In the data rows, 500 means zero.
Some points, one per row:
[569 420 596 266 721 454 522 534]
[673 513 465 568 655 495 500 489]
[413 513 541 587 412 475 576 465]
[545 325 722 145 395 469 470 487]
[290 626 445 723 174 561 666 568]
[464 412 475 503 592 529 583 403]
[463 453 575 500 450 494 475 394]
[586 650 333 533 819 544 553 648]
[608 522 563 401 336 497 469 636]
[266 509 548 386 115 525 515 484]
[431 495 434 569 510 503 610 511]
[667 516 454 596 642 514 531 547]
[330 404 676 565 596 454 439 297]
[352 505 551 746 135 516 623 384]
[452 553 353 568 353 575 275 635]
[243 600 357 616 527 481 658 450]
[999 464 533 078 472 595 376 282]
[629 509 481 343 653 533 571 248]
[541 465 477 430 367 425 545 320]
[633 437 449 316 082 548 545 724]
[407 476 497 573 185 555 625 351]
[447 443 343 337 650 521 636 556]
[631 526 465 380 542 536 521 509]
[485 418 601 656 208 479 459 592]
[400 389 581 587 531 450 611 346]
[507 416 662 549 735 514 432 719]
[593 586 320 699 297 544 259 637]
18 more points follow, each with its number after it:
[606 499 622 241 663 463 472 609] 0
[409 518 531 550 341 502 486 632] 1
[386 522 431 508 571 484 553 536] 2
[306 629 302 785 482 453 288 750] 3
[469 450 514 427 522 513 551 499] 4
[526 416 567 490 607 483 470 485] 5
[499 408 513 473 312 517 516 423] 6
[275 600 727 891 282 499 434 527] 7
[605 529 431 611 433 525 548 737] 8
[734 674 626 258 518 538 238 336] 9
[480 527 517 689 391 506 530 412] 10
[550 381 495 351 630 522 486 484] 11
[749 485 439 270 434 535 421 731] 12
[358 563 343 730 756 495 661 476] 13
[212 496 462 614 524 454 653 535] 14
[585 590 293 721 447 506 552 610] 15
[441 573 408 680 591 432 605 444] 16
[534 450 573 648 391 494 445 667] 17
Which of these numbered points is nearest to each point below, looking only along the 3 directions in which the first points spread most? Its number follows each.
[404 555 462 285 519 485 539 524] > 4
[645 451 618 288 400 500 487 363] > 9
[761 456 323 298 410 536 214 616] > 12
[454 505 492 540 485 459 553 680] > 17
[389 426 514 512 492 500 534 654] > 2
[603 497 386 523 582 537 234 554] > 8
[379 571 441 698 825 448 596 463] > 13
[691 446 582 276 530 504 397 763] > 12
[441 556 587 568 437 441 542 460] > 10
[413 465 559 614 525 475 547 332] > 2
